(in the rows, 128 means zero)
One turn moves every row onto another: examples first, then more rows asked
q633: [131 142 116 133  95  95 135 144 105 131 152 115 143]
q874: [127 157 122 121 151  97 133 140  84 134 128 143 141]
q852: [121  92 116 125 130 127 140 171 146 140 117 109 119]
q553: [115 115  98 130 120 106 148 154 108  75 118 145 117]
q926: [140 113 123 120 139 152 141 127  69 125 117 107 116]
q662: [117 115 100 129 120 105 148 154 108  75 121 145 115]
q319: [107 134 115  97 121  99 137 143 140 131 137 142 147]
q512: [105 137 116  98 130  99 137 143 136 131 130 145 150]
q342: [117 142 120 142 107 101 139 155  96 135 133 120 161]
q619: [110 137 115  96 129  98 138 141 138 131 136 144 146]
q836: [137  87 110 126 146 114 132 113  76 142 120 129 107]
q537: [144 147 115 116 111  89 132 131 102 127 158 124 126]
q418: [131  94 116 118 131 124 135 165 148 138 127 111 105]
q34: [105 134 115 100 121 101 138 146 138 132 133 141 153]
q183: [110 134 114  95 124  97 137 142 141 129 138 141 145]
q610: [138 108 120 129 115 149 144 132  78 124 124  93 119]
q567: [124  88 113 135 149 118 136 122  72 145 109 130 122]
q216: [134  97 117 107 144 123 134 159 145 136 125 116  98]
q77: [130 100 119 108 159 125 132 161 139 139 116 123 103]
q399: [132 109 124 132 123 153 145 135  74 127 116  98 127]
q55: [143 110 120 122 120 148 141 126  78 123 129  97 111]
q934: [133 112 125 128 135 152 142 133  69 126 113 105 123]
q235: [122  77 109 147 114 120 139 127  82 145 119 113 127]
q153: [115 115 102 131 125 105 147 154 106  74 116 147 116]
q373: [117 116 100 129 123 103 148 152 109  74 120 146 113]
q532: [118 116 101 129 126 105 148 151 107  74 118 147 113]
q787: [105 135 117 100 126 101 138 145 137 131 132 142 151]
q840: [133  78 106 137 110 116 135 118  87 141 131 111 114]
q219: [114 116 100 131 123 106 149 154 107  76 117 146 118]
q844: [122 100 120 117 160 129 135 169 136 141 107 125 114]
q898: [117  97 119 124 146 131 139 173 140 142 107 116 122]
q434: [145 113 122 118 131 147 140 125  74 123 125 103 107]
q959: [141 154 119 111 140  91 129 131  93 131 147 137 124]
q548: [115 151 123 136 133 101 137 150  86 137 123 134 158]
q759: [119  82 110 145 131 121 138 130  74 144 108 121 132]
q894: [141  81 107 127 126 113 132 113  85 140 131 119 105]

q836 moves to q894
q373 moves to q662
Now these:
q55 moves to q610
q216 moves to q418
q537 moves to q633

One turn moves every row onto another: examples first, then more rows asked
q89: [121 125 114 140 108 166  95 139 127 160 136  83 107 136 133 125 130 113
 163 148 183 112 141 139 132 129 118 129 118 116 116 142 117 154]
q203: [124 139 114 103 144 161 109 140 127 146 136 106 134 150 134 135 133 126
 140 131 170 162 125 118 171 118 132 105 148 107 133 127 124 135]
q681: [127 133 118 109 117 160 116 127 127 159 127  95 125 151 144 131 130 125
 166 146 191 139 138 128 161 129 123 128 129 103 120 130 120 146]
q753: [ 96 112 121 138 124 167 109 120 141 138 138 119 106 165 128 131 126 115
 146 129 139 142 140 108 135 126 129 116  88 129 132 132 125  70]
q505: [183 132 150 134 129 137 116 119 110 113 129 122 115 154 124 113 126 109
 130 134 116 113 124 115 109 123 120 106  58 139 122 140 116 132]
q459: [131 120 134 126 119 127 137 132 117 151  98 116 109  98 114 143 126 113
 159 113 105 114 157 140 137 104 130 154 136 135  87 140 115 133]
q685: [ 95 107 130 137 121 165 108 123 138 139 133 110 111 165 127 138 130 120
 148 130 147 136 144 108 136 126 136 107  86 126 130 133 127  69]
q29: [125 123 133 133 129 133 132 145 113 150  96 120 104  97 105 140 129 112
 148 110 103 111 151 140 129  98 135 140 141 147  98 142 119 129]
q288: [114 125 106 151 130 173  76 162 126 149 150  90 109 128 116 127 134 108
 135 133 160 116 131 134 123 120 122 108 131 134 127 146 124 151]
q112: [152 134 124 137 109  94 133 113 103 133 105 120 128 142 140 142 135 137
 133 148 171 129 137 127  99  95 146 118 141 142 125 135 133 168]
q895: [189 128 159 117 122 129 117 109 110 107 124 111 138 156 129 131 128 120
 131 132 124 127 131 107 125 130 125  96  64 117 112 139 115 127]
q939: [154 125 114 146 113  93 107 119 110 119 131 114 136 126 131 150 133 129
 113 139 144 131 139 122  93 100 138 119 148 144 118 142 130 176]
q179: [154 141 114 131 123  93 134 113 106 129 115 131 128 143 144 138 132 133
 124 141 157 143 130 122 108  91 141 126 148 147 131 131 132 168]
q490: [117 134 108 130 151 168  85 160 125 140 150 102 126 137 116 134 135 114
 121 124 153 147 121 121 145 115 131  92 150 127 138 137 127 138]
q696: [ 98 101 122 137 118 160  95 117 144 130 149 105 118 156 129 142 127 117
 142 130 135 139 150 104 137 135 128 115  88 117 120 137 124  76]
q646: [125 124 140 126 138 131 133 147 110 147  90 120 115 100 100 148 133 119
 142 103 103 122 148 135 136  95 146 121 150 143 102 140 124 121]
q75: [188 128 152 125 121 132 118 108 112 110 131 115 126 151 130 121 125 112
 132 136 118 118 131 113 118 130 117 112  58 124 113 141 112 134]
q572: [ 99 107 117 137 123 162 102 118 144 134 149 115 109 160 130 133 125 111
 143 129 130 142 144 106 137 131 124 123  87 125 126 134 123  76]
q11: [180 136 157 132 135 138 118 128 105 112 121 122 123 156 119 120 131 114
 123 128 120 116 120 112 111 116 132  86  64 142 129 140 120 123]
q86: [156 134 108 137 124  94 118 117 110 120 130 127 134 134 137 143 132 126
 110 138 140 145 131 118 104  95 134 125 153 147 127 133 130 171]
q403: [135 119 139 113 121 122 139 126 117 145  92 113 124 102 116 155 128 121
 157 112 111 127 159 134 150 107 134 145 142 121  86 138 117 130]
q717: [ 97 102 128 137 115 162 101 121 140 136 137 103 119 158 125 146 129 121
 145 130 145 134 149 107 134 132 135 106  87 118 122 137 126  71]
q668: [153 125 122 146 103  94 116 115 106 129 116 107 132 130 135 150 134 134
 126 146 163 120 144 127  91 100 143 116 140 141 118 143 131 172]
q389: [131 122 142 112 131 125 138 137 113 142  89 118 129 103 108 158 131 125
 147 104 107 131 152 131 148 100 146 125 151 127  94 139 122 121]
q608: [183 133 163 120 132 133 119 119 107 109 121 117 137 158 121 130 132 123
 125 129 126 124 127 107 120 122 135  80  69 127 123 140 120 121]

q29 moves to q459
q89 moves to q681
Now these:
q717 moves to q685
q608 moves to q11
q179 moves to q86

One turn moves every row onto another: examples first, then more rows asked
q433: [135 178 126 129 117 131 118 116 110  82  96  99 142 114 142]
q295: [135 149 114 110 108 145 139 159 140 131 106 109 117 145 135]
q213: [156 161 113 125 157 136 110 140  93 125  83  93 125 135 138]
q688: [129 132 124 127 112 110  83  96 123 110 119 125 162 129 140]
q148: [165 109 119 132 138 120 135 145 116  79 121 102 137 152 140]
q778: [133 147 132 131 121 109  89 100 103  87 100 123 157 140 131]
q636: [141 147 121 127 147 137 111 116  92 154  84  89 147 137 128]
q251: [133 163 128 129 112 128 100 101 107 104 100  96 152  99 147]
q39: [140 148 129 147 148 119 134 136  90 103  96 103 129 169 117]
q22: [120 135 123 115  99 145 139 140 139 154 105 110 141 144 128]
q573: [133 104 108 130 120 118 118 135 130 151 140 116 133 140 134]
q829: [134 128  91 133 139 129 138 152 131 135 142 112 129 162 135]
q309: [143 169 105 124 106 130 111 143 121 161 113 113 151 121 143]
q188: [122 132 130 125 117 137 124 118 115 167  96  98 156 136 124]
q96: [159 112 114 123 154 113 128 104 116 128 124 143 150 119 139]
q329: [141 136 113 129 149 128 170 118 121 113 121 145 160 154 132]
q892: [120 160 100 125 109 138 125 109 136 126 131 101 167 112 152]
q744: [126 172  96 133 131 129 126 129 125  77 118 123 161 167 140]
q123: [125 135  99 125 116 117 100 111 143 117 138 131 169 140 145]
q338: [129 153 113 129 113 131 105  95 123 128 122  99 162  97 147]
q887: [120 155  88 128 127 125 123 125 142 101 138 130 171 158 146]
q788: [133 168 125 136 128 120 111 118 108  69  98 121 158 159 132]
q869: [165 109 121 135 154 116 121 130 102  91 118  95 145 145 144]
q487: [138 101 123 134 124 125 155 131 126 103 134  99 164 159 133]
q131: [147 174 134 129 102 122 112 138  97 142  82 112 150 127 133]
q166: [141 192 106 133 118 138 131 153 112 139  99 111 150 145 137]
q809: [141 183  94 128 112 135 123 152 122 154 112 114 152 136 144]
q818: [126 184 112 129 112 142 138 127 121  83 105  99 148 129 145]
q68: [156 101 123 137 154 118 123 111  99 110 122  91 162 145 135]
q292: [150 107 121 132 125 128 151 145 126  91 126 106 146 161 137]
q438: [142 121 149 141 128 110 116 120  86 118  93 104 128 149 114]
q273: [146 136 129 129 141 125 170 121 118  89 105 147 142 148 126]
q850: [145  96 120 133 140 122 140 117 111 119 129  96 170 154 131]
q792: [140 101 139 134 117 110 104 122 108 144 113 111 129 135 122]
q17: [145 123 103 127 157 124 150 106 122 128 131 142 163 137 138]
q533: [154 163 107 119 136 142 125 162 124 116  94 104 108 143 139]
q390: [162 128 136 124 139 116 146 117 110  88  97 147 130 137 127]
q52: [138 149 102 141 152 131 147 155 109 110 120 104 130 174 127]
q916: [163 115 127 122 147 108 125 110 110 107 107 145 134 117 137]
q70: [143 164 121 125  98 123 101 139 112 154  98 114 147 116 137]
q945: [142 189 125 133 112 128 125 147  99 135  83 110 149 140 131]
q794: [120 174 101 129 111 146 144 126 137 104 127 106 158 125 148]

q850 moves to q68
q744 moves to q887
q22 moves to q188
Now these:
q70 moves to q131
q17 moves to q96
q251 moves to q433
q52 moves to q829

One turn moves every row onto another: examples first, then more rows asked
q35: [115 149 123  80 138 150 166 133 116 127  99 129 151 103 140 164 140 150
 147 146 137 158 164 138 154 113 132 108 144 113 110 117 118 150 106 126
 128 122 129 126 109 127 142 118 154 104 136 111 148 123 117 136  90 121
 133 124 112 141 155 111]
q376: [128 113 115 174 139 123 109 114 109 158 114 153 121 133 168 117 116 135
 134 133 139 137 117 119 145 134 135 118 113 126 138 145 137 125 142 119
 138 147  98 140 144 132 149 166 110 134 137 126  98 138 129 128 147 115
 137 126 114 156 121 153]
q618: [126 137  99 108 153 148 141 140 115 116 125 133 137 158 110 105 166 135
 118  97 145 110  99 142 120 143 112 132 133 139 110 127 138 115 127 125
 111 132 107 151 137 130 164 139 135 106 120 159 156 105 112 128 113  97
 145 113  94 135 122 135]
q202: [120 110 122 158 129 128 123 131  99 131 113 140 134 128 149 140 142 117
 157 121  95 123 106 117 135 129 125 122 126 103 137 130 149 125 125 131
 120 143 140 121 131 162 144 157 125 132 141 159 125 137 123 116 114 146
 156 161 130 180 103 109]
q361: [126 112 108 173 144 122 106 117 126 161 112 157 118 147 149 125 119 134
 140 125 133 144 125 122 140 127 136 122 119 133 147 154 133 114 152 122
 154 156 109 135 145 115 133 164 107 138 135 127 105 137 125 133 138 117
 132 144 126 156 111 145]
q38: [125 156 133  69 146 117 166 140 124 145 113 111 135 109 149 144 134 116
 144 177 140 160 142 148 144 132 101 130 149 114 102 128 149 145 102 145
 107 130 131 107 112 124 127 121 123 131 112 111 148 116 153 145 130 126
 105 109 112 127 162 118]
q991: [122 147 111 114 142 143 157 138 127 112 138 142 159 134 120 114 153 130
 119 117 141  96 112 139 116 134 118 139 106 122  95 120 153 139 127 127
 109 127 117 143 111 116 148 134 116 118 106 171 133  92 129 132 119  99
 120 121  80 145  99 140]
q628: [136 120  87 152 136 128 122 128 129 129 122 105 118 129 145 146 174 140
 148 139 114 106 110 139 102 119 108 120 113 146  99 120 135 118 120 143
 147 145 135 136 159 127 123 143 131 107 146 149 120 116 121 128 151 124
 108 151 161 130 139 125]
q528: [100 144 155  91 134 128 122 116 108 140 112 101 132 117 135 136 134 150
 146 151 137 158 145 140 150 133 104  96 149 139 122 128 125 141 112 137
 125 113  98 127 134 107 152 125 150 131 104  94 141 121 147 133 100  96
 110  99 125 128 161 107]
q349: [134 123 122 157 158 131 115 150 135 133 133 146 107 120 127 138 107 104
 139 140 111 124 100 153 137 151 116 112 118 113 145 148 156 114 145 119
 134 145 146 122 141 121 114 151  94 121 129 154 119 155 133 142 140 142
 106 138 140 140  97 136]
q907: [109 153 122  74 121 143 170 127 113 127  96 131 146 102 133 164 141 144
 133 148 121 173 165 136 151 109 130 120 134 112 103 123 110 153  98 136
 131 132 127 124 112 118 145 113 145 120 146 122 143 116 121 132 102 124
 144 139 129 143 152 121]
q419: [116 141 156 106 119 120 170 122 159 113 100 112 109 113 108 128 111 125
 102 140 142 152 159 130 120 109 126 129 133  95 146 150 129 122 108 131
 121 119 123 138  96 130 146 128 133 140 108 142 174  99 114 150 141 118
 143 127 127 134 121 108]
q676: [116 151 143  65 132 115 165 147 122 136 118 109 117 109 130 142 134 105
 131 169 121 169 137 152 134 129  89 123 141 109 105 135 136 147  97 149
 117 130 131 105 119 118 129 111 124 131 120 117 153 116 154 147 139 123
 109 122 130 128 165 124]
q692: [110 137 145 104 112 140 138 131 131 121 109  98  97 105 130 140 125 155
 106 139 122 151 149 126 118 110 100 101 108 121 130 117 139 148 105 121
 111 140 126 127 117 108 153 119 125 124 120 124 178  96  98  99 150 105
 144 155 117 113 135 134]
q678: [163 131  83 121 126 122 123 118 147 155 108 113 158 143 131 138 145 113
 138 130 134 142 133 124 141 131 131 141 137 144 136 160 124  79 153 146
 154 147 125 135 147 133 116 137 122 143 137 147 126 123 119 157 120 111
 119 157 146 142 110 137]
q878: [124 114 108 166 143 126 123 139 114 131 106 146 126 133 145 146 146 129
 156 119  98 123 111 124 124 126 125 125 129 111 129 134 143 121 125 137
 133 156 148 121 146 140 128 167 117 128 145 166 124 137 119 118 129 150
 153 163 143 174 108 103]
q337: [143 128 121 149 154 138 121 150 127 141 124 145 104 115 134 129 116  88
 125 136 113 122  92 158 140 149 126 107 115 105 149 140 157 114 144 116
 125 139 146 126 139 147 121 145 114 119 132 145 125 163 141 139 135 138
 112 116 134 139 102 145]
q517: [146  98 126 138 138 120 131 122 156  91 169 116 143 129 132 156 115 149
 158 150 135 129 118 141 125 150 129 109 113 134 132 151 131 117 138 121
 151 131 139 117 124 114 142 136 117 118 127 164 121 115 124 158 136 121
 108 156 144 142 100 131]
q443: [ 92 145 154  91 126 132 129 123 116 133 119 110 119 117 123 133 124 146
 127 148 128 175 159 142 147 127 116  96 139 136 116 138 109 144 110 137
 137 118  97 136 136 102 156 118 144 135 120  98 136 113 147 145 109  94
 116  98 139 127 153 116]
q240: [111 174 128 101 105 149 146 117 143 151  93 102 107 102 118 122 141 134
  97 135 129 151 159 120 148 110 110 124 122 139 112 126 113 111 109 117
 100 138 132 148 124 116 138 132 110 159 112 139 167 117 128 121 150 125
 131 105 140 122 125 124]
q679: [117 138 113 103 133 138 139 112 121 119 140 133 151 149 110 108 168 122
 118 113 150 117  94 135 124 152 118 138 128 128 134 128 141 102 141 139
 116 135 127 137 123 112 155 134 121 135 102 159 146 101 153 117 122  99
 123 129  68 132 120 143]

q628 moves to q517
q618 moves to q991
Now these:
q35 moves to q38
q419 moves to q240
q443 moves to q907
q337 moves to q376
q878 moves to q349

One turn moves every row onto another: examples first, then more rows asked
q124: [129  99 131 112 158 156 152 168 123 134 123 123 143 125 111 173 135 121
 105 123 146 115 156 157 119  78 167 130 106 161 179 159 112 147 153 132]
q891: [117 119 156 108 149 122 139  89 117 164 132 103 127 150  62 155 138 103
 131 127 148  86 130 109 132 124 128 130 138 121 141 140 138 128 120 113]
q819: [130  88 123 117 161 167 145 174 128 140 130 121 145 121 124 180 146 138
 108 131 140 123 147 141 127  82 161 130  95 157 171 150 116 162 153 136]
q302: [106  90 146 112 135 129 134 101 123 182 130 105 117 147  65 155 149 125
 134 144 135  99 122  94 145 131 132 125 116 125 133 132 140 139 124 123]
q471: [121  86  99 123 113 151 121 129 127 141 138 143 132 118 122 168 105 116
 119 129 180 107 118 150 139  87 154 129 122 105 149 156 154 146 144 132]
q158: [158 119 127 125 111 170 125 146 143 125 143 108 154 142  92 184 180  96
  85 133 122  86 121 135 124 131 148 114 112 141 125 146 155 132 168 169]
q382: [135 100  94 109 114 153 121 118 125 136 134 142 136 110 129 156 117 110
 120 131 168 108 132 143 133  79 145 141 140 113 158 142 154 164 142 125]
q308: [138  99 131 122 174 163 146 169 128 125 135 113 159 123 126 183 141 124
 106 118 151 112 147 153 120  81 150 130 103 146 172 154 115 147 153 127]
q631: [125  93 156 126 163 118 130 160 108 117 124 116 173 151 103 166 170 122
  95 102 153 100 122 119 120  95 156 164 139 139 159 144 106 162 136 149]
q667: [156 127 132 117 104 161 130 140 139 125 133 112 150 143  80 172 175  84
  82 131 122  80 133 146 117 126 152 117 122 151 138 152 151 124 166 167]
q944: [118  69 147 131 152 121 127 169 112 128 119 113 171 145 102 159 181 136
  95 111 142 104 120 114 128 102 151 162 122 142 161 135 105 163 138 151]
q458: [110  81 156 126 150 111 132 168 107 131 115 122 158 155  90 162 163 130
  94 107 152 104 120 121 124  99 170 157 127 147 158 151 103 156 136 160]
q953: [136 126 117 110 126 143 115  95 146 157 132 101 146 159  61 144 180 114
 114 130 150 127 117 113 143 109 113 100 133 118 125 123 153 152 127 140]
q977: [126  73  92 120 104 151 119 127 132 137 131 135 140 106 121 144 124 116
 119 131 166 102 131 157 138  88 137 134 121 110 166 143 151 140 147 120]
q462: [129 131 127 117 129 135 118  97 143 154 133 103 144 169  51 151 164 109
 111 121 166 120 112 128 140 111 120  94 128 109 121 140 152 132 127 142]
q149: [151 120 127 113  99 165 128 144 139 135 133 117 141 142  85 177 180  96
  84 141 115  90 129 130 123 126 160 115 117 155 129 146 153 141 166 175]
q994: [125  98 145 120 156 138 131  96 127 161 144  89 142 141  80 158 158 117
 136 131 140  90 118  96 141 131 107 130 124 108 136 124 143 135 125 108]
q133: [122 113 120 113 113 133 117 101 146 162 122 103 139 161  46 132 174 115
 111 130 153 121 122 130 143 114 118  95 123 123 133 131 148 132 128 139]

q124 moves to q819
q944 moves to q631
q471 moves to q977
Now these:
q953 moves to q462
q158 moves to q667
q302 moves to q994

